rotation steps, each row followed by its count of steps:
The counts run from 0 to 147.
[-13  10 -16 -30  -3   3  -2   8  54  11 -15  12 -18  -1 -13  20  -8 -26
  -9  -2 -41   3   1 -25  -6  -7  15   4   3   6   8   7   6  12  12  -6
  16 -21  -1 -15 -21  14  -4  -8   8  -5] -> 125
[-22  12   2  13 -13  11  -5   3  13  31 -10  21   8   5  18 -28   8  -9
 -17  19  -7  -5  27   2   3  16 -22  12  -5  -3  21   4   3  31  10 -14
  12  14  -8  -3   0  -3  26 -36   6 -16] -> 93
[ -5   0   3 -14 -33 -11 -11 -13  -6   1  -4  14 -13 -32  15   2  11  18
   3   6 -18 -14  23  10  -2  25  24  15  -5  -2  -7 -10  -2   3  -1   4
  24 -19  21 -39 -22  16 -12  -5   6  -6] -> 147
[  0  16  -6  -3 -17   7  -9   8   5  20 -31  29 -28 -10  10 -17  24 -19
 -14  10 -11   2   5   0 -32  -2   7  11  -5  -1   3  -5 -13  10 -20  13
  38 -15  -7 -22  22   4   2 -11  -9  -6] -> 100
[-16   4  -2   2 -24  10  -5 -14   5  11   2  23  15 -17  21   5   5 -19
  -6  23 -12   7   9   7 -31  35 -17   2 -18   6   4  11   3  -3 -13  -3
  21 -18  17 -16  -7  -1  12 -12 -19 -16] -> 14
[ -8 -14  -8   3  21   4  -8  19  23  12 -10 -17 -14 -35  22   6  -6   2
 -18   2 -17  -3  15   4  10 -18  14  17  16   9   7  -8   8  14  -1  12
   5 -28   4 -33  -5  14   5 -15  34   1] -> 78
[-10 -17 -20  12 -10  12 -16  -3  26   7  14   5   4 -11  19  -7  -6 -24
  -3  13  -8  16  27   5   0  -7  16   7  -4   7   2  13  -9  27  -7 -14
  24 -14  -8  -7 -12  19  36   1  33   5] -> 6
[ -2  15 -19   9 -15  -6 -18   4  26  -3  13  13  -4   4  -4  -2  15 -11
   0 -23 -17   9  27   6  26  20  25   3 -16 -13   4  -9 -26  14  24 -15
  33 -17   2   5  -9   4  12 -14  31  14] -> 137
[-32   0 -14 -25 -21  30  -8   9  -7  -2  -9  18  10 -18  14  -7   2  -7
  -2  11 -37  10  25   7 -25  15   2  14   5  -7   1 -14  -7  12 -22   6
   4 -15  -4 -22 -23  10  19   5 -11   1] -> 105
[  2   1 -27   6  -3   3  -6  21  37  -1  -4 -12 -17 -14  -8 -16  -3   6
 -15  17 -16  -6  16 -17  -8 -26  -4   4   8  -7   5 -18  -6   7  31 -15
  30 -15  31 -30   8   2   3  -6   9 -11] -> 120
[ 15   8 -13 -11 -12  -5 -13 -28  26  -4   2  14 -24 -17  30   6  17  -5
  -4  11   4  -5   0 -14   3  18  18   2 -17   5  12  10  -5  -8   5 -22
  33 -24  24  -1 -16   0   0  -7  -3 -29] -> 144
[-23  -8 -18 -14 -24  30   1   0  -1   4  -7   9   3 -19  24  -2   6 -16
 -10  28 -25   2  21  -1 -25   4  -4  15   0   5   3  -5  -1   7 -15  13
   0 -17   4 -23 -16  15  22   6 -17 -16] -> 104
[-18  19   3  29  -3  17 -18  22  11  18 -19   4  -5 -10  20  10  12 -16
 -13  -5 -24   7  34  33   6  24  -8 -10  -1   1   0  -4   8  -2   9   6
  16  -8  -1  -9  15 -24   7 -22  -2   3] -> 88
[  9  -9 -18  23  -6   1  10 -14  10   9  12  22   1 -24  19  -1   4 -35
  -9  18   4  14  -2   2 -29   5   7   5 -21  -3  -1  17 -13 -12 -12  -4
  33 -30   1 -16   8   8   7 -15  -3  -8] -> 12
[-11   2  -4  34  -1  22   2  -8  17  23   3  -3   0 -23  24  33 -26 -23
   2  10 -12  17  14  18 -11   6  14 -13 -12  -2   1  16   5  -7 -13   8
   4 -32 -30   0 -11  -6  18 -18  -1 -17] -> 85
[ 18  -5  18  17 -15   9  10  -9  -8  15 -24  -1  -1  -7  -5   4   3  29
  -5  10 -17 -14  23   9  26  24  17  -4  -3  -9  21  -8  -8  -2   9   4
  11 -38 -22 -20  -9  14   1 -33   9   3] -> 68
[ 16 -16   0   4 -33  21 -18  -7  18  11 -25  17   4   6 -15   4   2  16
   4  17 -27 -10  14  -8 -21  18   8 -14   8  19  22   2  -2  20  -7  13
  27 -18  -3 -12 -25  27  23  -2   0   0] -> 26
[ -5  14  -6  28  -6 -18  -1  10  18   8 -11  21  -5 -10 -31  15 -18 -16
   6 -24 -33   0  -5  -1 -15  26  -9  -3 -14  -5   5 -12  -2  -8  18  10
  20 -37   1 -13  -6 -10 -10 -19   3  -5] -> 39
[  3  16 -15  30   2 -18  -7  17  29   8 -12  17 -10   3 -24  16  -2 -22
 -11 -13 -28  -4  -7  -8 -12  23  -6 -11 -11   0   8  -7   5 -10  28  11
  18 -28   9 -13   1 -12 -14 -28  -8  -5] -> 40
[ -1  13   1 -11 -18  18 -27  12  -4  18  -8  -4 -24 -51  13   0 -11  31
   3  -2  -7 -10  22  -3  -2   7   8  12  11   9   9  -1   8  23  -3   5
  15  -3  -9 -11 -27  -9  19 -17  14 -22] -> 75
[ -7   6 -16  49  -5   7  -6  21  23   5   1   6  -4 -10  27 -20   1 -13
 -20   4   3   7  23  30   5  -8   4  -4  -4 -20  -5  -4  -8  -3  20  -3
  16 -14   0 -15  17 -17  24 -25   2  -6] -> 90
[ 10  -7 -22  27  -4 -24   6 -10  20   4  13   9   4   6  -1 -13  12  -9
 -10   3  -4  -5  16  -7  29   7   2   9 -21  -6   8   0 -25   7  25  -9
  29 -37  15   6   0  16   2 -24  22 -11] -> 139
[-10   0 -21 -10  -7  -1  -1  -8  47   3 -13  -3 -23  -8  -8  18 -18 -26
   1  -3 -30   7   0 -14  -5 -13  29  -6  -1   3   0   6  -3  -1   2   1
  19 -32  -2 -14 -23  19  -6  -6  14  -4] -> 126
[ 23   3  -9  -3 -31  22 -26   2  15   6 -30  16 -12   0 -15   2  10  13
  12   3 -25  -5   3  -3 -17  17  18 -14  12  13  13  -4  -1  15  -9  14
  41 -18  -5  -4 -16  14  13   5   4   6] -> 27
[  4  25 -11  -5  -5  12  -5   4   4 -13  16  13   4  -8  13   7   3  12
 -21 -10 -16  -6  16  -2   7  40  19  20 -18 -20   9 -12  -7 -10  13 -15
  -2 -15 -16 -14 -31 -12  21 -35   2  -6] -> 64
[ 22  -8 -27  18  -3   3 -32  13  22 -11 -16   4 -18 -16   3  -5  19   4
   1  -2 -13  -4  -6  -9 -17  -1   6  -5  17  20   8  -8  -3   8  -1  20
  34 -41  28  -6  -2   2  -2  15   5 -10] -> 29
[  3   7 -23   6  -1  -8 -13   5  -4 -18  -2   0 -17 -29  23  16  27 -19
  -7 -15  -1   4  18   6  -6  22  28  13 -16 -12  -5 -11 -22 -16   3  19
  17 -34  12 -23  -3 -10  -3 -12   5  -2] -> 59
[ -6   3  -3 -17 -11  -8 -17 -13 -12  11 -18   4 -19 -21  14  39  27 -16
   2  -4 -14  -2  28  -8 -11  44  14   7 -15   9   8 -14 -18   2  -4  24
  14 -17   2 -17 -13  13  -4  -6   9  -2] -> 57
[ -9  -4  -1  23 -16 -15   9   0  13  14  -7  18   8 -17 -30  20 -27 -11
  17 -14 -34   4  -1  -2 -16  22   2   2 -11 -11   5 -17  -2  -2   8  14
  22 -33  -3 -22 -17   3  -4 -13  17   2] -> 38
[-11   3 -15  45 -13   5  -1  11  16  10  10  11   8  -9  23 -34  -9  -9
 -17  10   7   1  24  19   6  -6 -12   6  -9 -17  -4   0  -8   8  14  -4
  13 -11  -6  -3   9 -12  28 -29   0 -24] -> 91
[-13  -9 -28   0   1  15 -26   8  35   9   9  -2   0  -8  23  -9   8 -21
 -19   9  -6  11  26  -5   6 -10  13   5   7  15   0  16   3  24   4 -19
  19   0   3   1  -9  12  32  -9  24   4] -> 5
[ 27  12  13  18 -20   7   2   0  -5  16 -25   6 -20 -12 -11  -3   7  34
  -6   1 -13 -12  14   5  12  26  23  -6  -4  -7  14  -4 -12  -1   6   4
  22 -29 -26 -16  -1   0  -2 -37   6   0] -> 69
[ -1  -6   5  -3 -15   3  -3  -1   0  30 -42  21 -17  -4   7 -14  21 -16
 -11  19 -14  -4  15   6 -24   2  -2   5  -1   1  10  -2  -8  17 -22  14
  38 -19  -6 -22  21  16   0 -17   0 -11] -> 99
[ 32  13 -10  18   3  10 -13  14  14   4 -16  -4 -30 -19  16  -5  17  26
 -23   9   3 -21  -2 -10  10   6  11  -8   3   8  17   5   2  -7  15  -3
  18 -32  -9  -3   3 -14  -5 -34 -13 -23] -> 71
[-10  16 -17  13  23  19  -8  24  25  20  -2  10  -6 -22  13  33  -2 -31
 -30   7 -17   6  -3 -13  -9   5   8  -1  -4  10   6  16  12  -9  -2  -2
  -2 -19 -26  -7  -2  -5   5 -39  -4  -4] -> 83
[-11  -2 -13   9 -17  -7 -28  -4  40 -11  -9  -8 -25   9   7   4  14 -13
  -6 -16 -13 -12  38   3  14  10  20 -12   5 -10   4 -17   6  13  35  -1
   9  -2  13 -14 -22  -3  15 -10  15  -6] -> 47
[-21  13 -21 -32 -12  -4  -5   6  43  22 -15  14 -11  -7 -17   7 -12 -13
  -5   8 -42  -1  -4 -30 -12   1  -3  16   0  13  17   4   2  17  13 -11
  13 -13  -2  -9 -23   8  -9 -15   4 -18] -> 124
[-15   7 -30  13 -27   5 -35  23  17  28   8  11  -5 -18  19 -30   5 -10
 -11   9 -10   6  16   1  -4   8 -11   1   9  27  -9  17   4  30  12 -15
  16   9  -9   7  -3 -12   9 -24  -3 -12] -> 3
[-13   3 -25   3  -9  13 -36  20  31  15   9   7   0  -9  22 -16  14 -18
 -23   7  -9   8  22  -6   2   2  -1   7   7  25  -1  19  10  27   9 -22
  16   8  -4   5  -9  -4  22 -20   6  -3] -> 4
[ 18   7 -22   7 -18  10 -10  14  26 -17   2  30   3  17  -8 -40  10   9
 -21   2 -15 -13  -4  -5 -21  11  13   0   2 -14  11   1   4   7   5 -11
  20 -17 -11 -20 -12   2  17 -28 -14  10] -> 22
[-18  -8 -22   9 -25 -18  -7   8   7  29 -16  10 -14  -9 -10  13  -3 -26
   5   6 -42   4  15  -2  -9  18   5 -14  -7  16 -11   6  -4   5  16  20
  13 -23   3  -9  -3   8 -35 -13 -13  -6] -> 129
[ 11  -7 -30  -3 -12 -15  -5 -24  20   3   7   3 -26 -13  12  16  10 -27
  -4   5  18  -7   7 -32  -8   4  30  12 -23  -2  14   9 -20   9  -1  10
  15 -23 -15   1 -20  16  18 -13  14 -29] -> 54
[-18   0  -7  31 -19   4   2   5  11  26   0  14  13  -7  19 -34  -1  -2
 -19  19   0  -7  23  13   6   4 -28   8  -2  -9  11   2  -2  22  14  -8
  11  -6  -5  -3   3  -9  28 -33   4 -30] -> 92
[  0 -10   4   8  -3  -4   7 -18  26  18 -27  15  -5  -5  20 -27   4  -9
  -6  16  -6   1  13  14   3  -9   4  11  -1  -2  18   3  -4  19 -20   8
  33 -43  -5   5   2  15  17  -5  20 -27] -> 97
